In the rows, 128 means zero.
Named moves (each a turn or a mirror), then the moves between two rows, first move first; the first pair answered
Papu:
[140 131 119 100 141  82  47 132 101 123 144] |-> [116 145  80  66 129  91 123 134 158 109 168]
[119 147  72  97 139 127 129 131 156 107 151] |-> [142 133 108 127 148 118  58 127 104 122 131]
[138 105 172 112 118 123 144 140 114 148 117] |-> [130 108 163 101 114 125 163 144 127 146 124]
Doz:
[131 122 147 155 130 123 131 130 120 121 119] |-> [134 122 141 127 143 129 111 138 114 107 123]
[123 135 125 139 131 140 164 128 107 130 100] |-> [126 139 120 129 144 143 142 134  93 118  97]
[137 133 128 148 113 169 144 126 125 111 118] |-> [140 133 123 146 117 169 130 129 114 106 114]
[117 140 125 143 139  87 138 105 135 138 113] |-> [122 144 117 123 152  91 108 110 124 127 116]
tiveg:
[105 168  69 140 150 135  74 117 117 106 138] |-> [106 165  69 131 122 152 130 116 179 101 160]
[126 150 118 123 124 158  74 105 163 113 148] |-> [131 147 126 124 119 167  85 104 167 110 148]
[117 120 140 121 119  84 106 129 122 141 151] |-> [121 121 137 121 110  90 125 126 143 141 161]
[142 141 134 155 176 158 139 117  84 120 112] |-> [120 156  99 149 183 139 133 110  91 127 129]
Rabu:
[120 116 129 161 146 115  99 112  62 124  85] |-> [110 109 139 110 154  80 120 126  67 133  98]
[117 131 121 114 119 131 160 128 168 125 119] |-> [128 132 121 155 108 148 137 114 165 127 116]
[137 114 100 141 122 195 163 150 167 115  92] |-> [153  87 161 180 108 149 113 128 162 164 109]
govep:
[152 119 147 137 110  96  82 123  89 174 132] |-> [150 119 155 124 108  89  87 126  95 177 136]
[ 97 130 110  63 157  58 122 128 129 146 143] |-> [114 126 122  55 138  78 132 123 177 138 167]
[135 107 136 136 149 175 147 141  94  61  87] |-> [124 104 137 126 159 158 152 145  80  67  81]
[131 134 141 129 137 134 130 114 121 126 139] |-> [133 134 142 130 134 134 129 113 121 125 138]
Pairs:
Between the rows of a pair lie 2 to 4 moves.
[125 124 134 184 104 129 184 109 142 145 119] |-> [115 106 157 106 134  87 179 138  96 145 104] -> Rabu then Rabu then Papu then Rabu
[125 158 129 165 134 167  76 104 115 139 107] |-> [143 152 145 122 128 197 101 125 138 109 105] -> Papu then tiveg then Papu then Doz
[129 104 156 133  99 117 114 108 135 158 138] |-> [135 108 151 139 107 137  90 114 103 142 115] -> Papu then Rabu then Papu
[153 132 126 129 108 176 128 130 160  92 132] |-> [163 114 171 120 102 156 135 134 153 105 129] -> Rabu then tiveg then Papu then tiveg
[120 111 186  50 100 122  97 146 127 110 104] |-> [ 86 118 165  71  88 105 183 140 154 128 109] -> Doz then tiveg then Papu
[ 94 137 103 111 135  79 141 122 151 149 134] |-> [120 118 145  79 144 109 152 153 116 114  94] -> tiveg then Papu then Rabu then tiveg
[ 90 127 134 159 133 118 172 113 156 155 145] |-> [ 98 119 153 109 146 126 191 142 130 128 120] -> Papu then govep then Rabu then tiveg
[157 124 171 154 100 114  53 123 102 167 138] |-> [115 140 119  34 135 105 140 166 105 126 134] -> govep then govep then Rabu
[141 135 133 172 138 168 147 139 164 143 159] |-> [132 122 155 100 159 142 168 170 144 133 146] -> Rabu then tiveg then Rabu
[141 123 132 157 129 138 138 122 106 124 125] |-> [139 123 134 159 123 133 143 119 116 129 134] -> Rabu then Papu then Rabu then Rabu
[125 151 133 133 110 111 101 123 153 150 156] |-> [150 139 160 122 111 131  96 130 145 135 143] -> tiveg then tiveg then Doz then Doz
[ 97 106 146 150 109  98 179 103 124 204 142] |-> [ 80 127  90 154 141  95 127  99  81 191 131] -> Rabu then Papu then tiveg
[124 117 148  70 130  86 109 128 161 139 164] |-> [125 127 138 185  97 125 151  96 173 151 143] -> Rabu then Doz then Rabu
[102 123 110  88 144  64 122 163 130 156 158] |-> [ 93 152  50 157 139 105 118 144 126 141 145] -> Doz then Rabu then Papu then tiveg
[113 146  87 191 110 118 125  96 157 152 152] |-> [108 111 158 113 129  61 159 130 126 170 138] -> tiveg then Papu then govep then Rabu
[ 95 138  88 107 146 110 125 131  74 109 100] |-> [110 149  67 161 116 153 114 106 116 102 117] -> govep then Papu then tiveg then Rabu
[120 122 110  85 130 105 133 134 194 131 145] |-> [141 115 129 145 105 127 114 115 202 139 145] -> Rabu then Rabu then tiveg then Papu
[170 112 146 110 112 166 120 109 160  86 155] |-> [140 109 150  99 153  91  77 114  85 120 138] -> govep then tiveg then govep then Rabu
[132 115 168 171 126 121 134 131 112 121 144] |-> [114 115 158 115 141  92 138 144 115 119 158] -> Rabu then Papu then tiveg then govep
[131 115 141 105 130 100 120 115 117 134 130] |-> [135 121 135 105 124 133 153 123 122 112 115] -> govep then Doz then Rabu then tiveg
[144 112 150  76 130 112 132 169 173 143 148] |-> [135 129 110  87 126 129 132 160 195 131 160] -> govep then Papu then tiveg then Papu
